Each row has a name. After each piece below comes the name of the row it's from, unless a question asks for something else. Each question is about the rows just above it.

Z_896: [-0.21 -0.62 -0.87 -0.81]
Z_558: [-0.05  0.98  0.97  0.63]
Z_781: [-0.28  0.33 -1.94  0.00]
Z_705: [ 0.22  0.28 -0.10  0.01]
Z_384: [-2.38 -8.62  5.83  3.77]
Z_498: [-0.07 -0.26 -0.64 -0.25]
Z_566: [-0.63 -2.91 -4.07 -2.25]
Z_138: [-0.27 -1.89 -3.39 -1.55]
Z_622: [-2.31 -1.53  1.69  2.18]
Z_166: [-2.26 -1.53  1.69  2.18]
Z_991: [-0.67 -0.37  0.60  0.56]
Z_528: [ 0.53  1.70 -3.07 -3.59]
[-2.91 -4.07]	Z_566
[-4.07 -2.25 -0.63 -2.91] is which row reordered?	Z_566
[-0.27 -1.89 -3.39]	Z_138

